One turn sends every row of this set to another row. A few are shown first. Where does it send the rows asked after them?
Difu: [ 26  43 -18 -16  11  17   6  16  -3  -7  10 -22]
ratun: [-10 -18  14   6   0   3  42  28  -7   0  29  16]
mutu: [ 11  13  -7 -10   3   9 -29  11 -28   9  24  -4]
rabi: [ 22   1   4  14 -34 -10  53  11 -36  31  46 -27]
Boguf: [ 33  23 -23  16 -46   0  14  45 -12   2  44 -12]
kiguz: [ -7  17  -9 -14  -6   2   4  25  -4 -22  51 -16]
fiso: [ -5 -22   5  28 -15   8  32  45  -4  35  15 -13]
nimuz: [  3   1   9  24 -26  22   7  51  12   0  30  -2]
lile: [-27   2 -12 -22  -2  30  33  32 -26   6  34   2]
dar: [  7  46  20  13 -21  11 -10  20 -21  31   0 -16]
bulo: [ 28  11   8 -25 -32  -3  37  28  -9 -17  38 -40]
Bur: [ 33   7 -14  -5  -6  23   2  41 -15  21 -21  -4]
nolut: [  4   2  27  -3  -7   5  68  23 -30   8  40 -11]
Koru: [ 40  15  -7 -27  -2 -12   9   4 -20   6   7 -41]
Laz: [ 17   3  -1 -19   7  44  18  23 -48  24   6  -2]
bol: [-16  -4  -5  15 -17   9   8  49  15   8  19   1]
buz: [  4  14 -27  26 -44  18  20  21  15  10  21   2]
veb: [  0 -11  33  25 -24  13  46  28  -6  13  24   7]
vel: [ 25  22  -1  -2 -41  -9  66   6 -20   2  36  -8]
ran: [ 21  26 -35   1 -54   6  35   8 -12  12  41 -22]
lus: [12 -5 11 19  7  8 31 58 -8 -5 36 -6]
mev: [ 25  12  21   6  28  -1  21   1 -26  17   6 -24]
gabu: [ 21  42 -14 -12 -15  -5   4   4 -51  26  13   4]
fomos: [-15  21   8  19 -49  20  17  15   2  31  23 -32]
gofo: [-18  24  11  -9  18  14   0  18 -21  25   5   4]
Ler: [ -4  25 -48  12 -31   0  24  40  -8  24  22  -5]
vikug: [ 32  41  -5  -4 -26   2   3   3 -52  29  17   0]
fut: [ 25   7  42   2 -18  15 -14  15 -23  20  22 -11]
tib: [  1  20 -16   1   3 -10  62  19 -37  14  45 -13]
Gedu: [  7   5  39  -6 -55  10  30  40 -20  15  27 -21]
Zalo: [ 26  38 -11   3  -1  34  27  -2 -24  28  -1 -39]
sado: [  7  14  -4 -31 -17  18  35   8 -39  47  -9 -12]
Pobi: [-15  12 -25  -6 -22  36  51  10 -10  27  16 -33]
zado: [ -4 -17  16  -4 -14   5  63  12 -30  26  35 -12]
motug: [ 12  19 -21  11 -34  -6  16  33  17 -15  27   4]
Fona: [ 26   4  20  12  19   6  19  -5 -26  29   4 -26]
Pavef: [ 10  40 -38  -9 -38  -7  40  17  -9   2  35 -18]
Piro: [ 46  24  16 -34 -11  20  28  20 -44   2  22 -11]
Nar: [  6   9 -27  -5 -28   3  66  -4 -23  14  34  -1]
zitok: [ 43  14  -4  -3  -7  23   3  46 -15  11 -16  -6]
noli: [ 27  13  32 -25 -17   1  19  39 -38  24 -10 -14]
zonoz: [ 31  15  -8  -2 -32  15  -1   2   1  33  -4 -38]

mutu -> Laz
gofo -> sado
nolut -> Pavef
Now find these:
rabi -> Boguf
veb -> vel
Gedu -> bulo
Bur -> Fona

